0: vec![700, 322, 512, 540, 312, 628, 413, 485, 479, 600, 524, 467, 339, 512,
     529, 512, 592, 512, 451, 618, 418, 459, 451, 547, 430, 540, 258, 467,
     465, 592, 305, 467, 611, 493, 454, 561, 584]
1: vec![657, 324, 512, 517, 349, 578, 358, 607, 528, 612, 450, 540, 351, 547,
     412, 462, 655, 461, 387, 626, 312, 473, 419, 551, 360, 535, 260, 508,
     494, 629, 319, 512, 595, 529, 440, 532, 619]
2: vec![647, 474, 547, 528, 338, 454, 512, 430, 334, 542, 530, 485, 667, 552,
     502, 580, 638, 596, 482, 500, 374, 572, 604, 578, 580, 548, 595, 471,
     595, 495, 586, 479, 444, 444, 377, 536, 577]
3: vec![421, 489, 565, 582, 579, 497, 540, 505, 334, 584, 418, 413, 438, 406,
     540, 515, 434, 632, 486, 379, 510, 504, 755, 365, 480, 529, 597, 583,
     574, 405, 651, 484, 345, 465, 409, 464, 492]
4: vec![312, 703, 393, 421, 378, 515, 605, 401, 405, 556, 524, 467, 600, 521,
     543, 533, 503, 596, 558, 482, 458, 625, 572, 479, 408, 614, 637, 530,
     444, 295, 532, 527, 550, 598, 542, 378, 413]
5: vec![489, 342, 533, 441, 399, 477, 411, 661, 416, 534, 479, 505, 400, 608,
     300, 382, 432, 491, 450, 515, 562, 510, 581, 357, 523, 537, 436, 439,
     445, 390, 366, 590, 526, 546, 470, 555, 581]
6: vec![446, 338, 491, 568, 453, 452, 460, 581, 477, 554, 483, 440, 442, 544,
     455, 358, 447, 451, 457, 503, 573, 412, 580, 408, 477, 500, 440, 520,
     432, 474, 381, 541, 522, 530, 452, 657, 635]
7: vec![471, 508, 362, 400, 448, 496, 516, 550, 686, 534, 504, 689, 535, 606,
     545, 558, 438, 558, 354, 506, 543, 417, 410, 409, 453, 541, 248, 632,
     422, 537, 340, 411, 485, 470, 495, 343, 483]
8: vec![554, 521, 504, 637, 514, 508, 605, 489, 451, 465, 638, 529, 449, 380,
     528, 374, 418, 542, 376, 513, 477, 545, 687, 619, 696, 434, 347, 469,
     608, 346, 591, 530, 618, 468, 569, 633, 586]
9: vec![659, 486, 607, 691, 640, 557, 396, 481, 513, 602, 400, 388, 448, 501,
     551, 570, 583, 671, 691, 382, 255, 541, 519, 478, 554, 295, 565, 615,
     707, 624, 541, 504, 524, 520, 635, 474, 616]

vec![599, 557, 375, 406, 472, 435, 480, 594, 791, 577, 460, 667, 622, 630,
     561, 509, 431, 542, 396, 512, 534, 421, 484, 422, 430, 581, 253, 624,
     433, 501, 385, 395, 561, 450, 432, 379, 484] --> 7 6 1
vec![404, 498, 373, 462, 401, 444, 592, 432, 452, 465, 530, 500, 407, 576,
     431, 578, 484, 373, 489, 621, 407, 615, 431, 542, 431, 495, 464, 543,
     461, 502, 408, 623, 444, 475, 389, 511, 492] --> 6 5 4
vec![462, 542, 607, 593, 498, 574, 592, 478, 561, 358, 472, 461, 593, 519,
     552, 618, 508, 499, 630, 571, 478, 456, 367, 620, 553, 461, 608, 508,
     563, 483, 610, 615, 555, 599, 481, 521, 536] --> 2 4 9
vec![462, 500, 436, 419, 397, 467, 502, 469, 492, 503, 517, 485, 531, 451,
     516, 626, 457, 540, 677, 525, 493, 609, 507, 537, 358, 487, 557, 493,
     471, 540, 481, 553, 550, 463, 459, 420, 423] --> 4 2 6
vec![478, 465, 528, 672, 436, 460, 529, 501, 445, 396, 566, 479, 379, 609,
     591, 365, 345, 454, 455, 568, 683, 484, 600, 397, 506, 591, 484, 436,
     268, 481, 675, 349, 423, 665, 515, 670, 400] --> 6 5 3
vec![459, 559, 525, 479, 633, 518, 439, 449, 534, 496, 395, 464, 637, 655,
     422, 562, 374, 399, 509, 494, 384, 521, 316, 420, 350, 460, 770, 560,
     533, 527, 583, 601, 449, 661, 530, 459, 503] --> 4 6 9
vec![654, 519, 453, 395, 585, 356, 503, 534, 538, 293, 527, 368, 506, 448,
     613, 294, 569, 670, 317, 243, 487, 535, 430, 471, 664, 396, 529, 373,
     379, 430, 572, 610, 461, 541, 551, 505, 321] --> 8 6 2
vec![461, 596, 615, 434, 553, 470, 577, 421, 570, 460, 524, 516, 541, 580,
     437, 405, 425, 347, 424, 742, 680, 395, 458, 663, 565, 602, 543, 432,
     509, 445, 600, 499, 353, 507, 603, 445, 387] --> 6 4 8
vec![450, 508, 582, 604, 549, 571, 605, 468, 550, 363, 558, 509, 624, 452,
     558, 620, 654, 571, 572, 448, 413, 524, 397, 581, 577, 503, 600, 469,
     542, 567, 580, 586, 575, 514, 500, 449, 484] --> 2 9 4
vec![456, 489, 594, 603, 528, 504, 586, 496, 557, 348, 498, 553, 614, 518,
     462, 593, 528, 546, 543, 513, 425, 559, 396, 606, 542, 478, 592, 503,
     482, 507, 638, 555, 577, 537, 475, 577, 556] --> 2 8 6
vec![327, 429, 421, 353, 376, 464, 387, 524, 425, 576, 369, 450, 417, 647,
     307, 467, 441, 507, 529, 556, 535, 425, 529, 283, 481, 573, 582, 343,
     497, 434, 476, 666, 378, 438, 567, 369, 496] --> 5 6 4
vec![539, 573, 548, 576, 533, 391, 513, 533, 396, 528, 602, 414, 478, 519,
     498, 549, 650, 415, 502, 418, 554, 492, 446, 536, 506, 442, 484, 368,
     535, 647, 473, 492, 367, 260, 488, 552, 448] --> 2 6 3
vec![488, 548, 325, 370, 465, 470, 396, 419, 519, 600, 537, 488, 497, 547,
     545, 464, 528, 555, 575, 351, 465, 529, 424, 574, 594, 536, 476, 400,
     460, 350, 430, 500, 544, 474, 657, 418, 571] --> 4 6 5
vec![711, 609, 522, 493, 704, 403, 447, 509, 472, 389, 524, 498, 680, 400,
     575, 314, 324, 529, 351, 325, 565, 426, 488, 492, 463, 414, 409, 566,
     485, 471, 563, 180, 642, 443, 528, 566, 410] --> 8 6 7
vec![452, 585, 649, 697, 541, 565, 551, 478, 552, 347, 456, 516, 577, 501,
     608, 608, 466, 511, 557, 563, 428, 547, 376, 619, 542, 506, 570, 379,
     504, 520, 592, 555, 569, 624, 502, 558, 561] --> 2 8 4
vec![445, 609, 611, 663, 529, 544, 646, 533, 588, 384, 473, 540, 591, 501,
     613, 600, 555, 501, 570, 561, 404, 529, 372, 608, 554, 488, 601, 343,
     566, 541, 561, 515, 576, 530, 507, 537, 493] --> 2 8 4
vec![491, 468, 397, 422, 459, 491, 526, 470, 421, 381, 589, 468, 544, 446,
     547, 422, 581, 485, 420, 595, 571, 459, 575, 487, 629, 470, 446, 558,
     362, 297, 583, 504, 484, 505, 584, 468, 445] --> 8 6 4
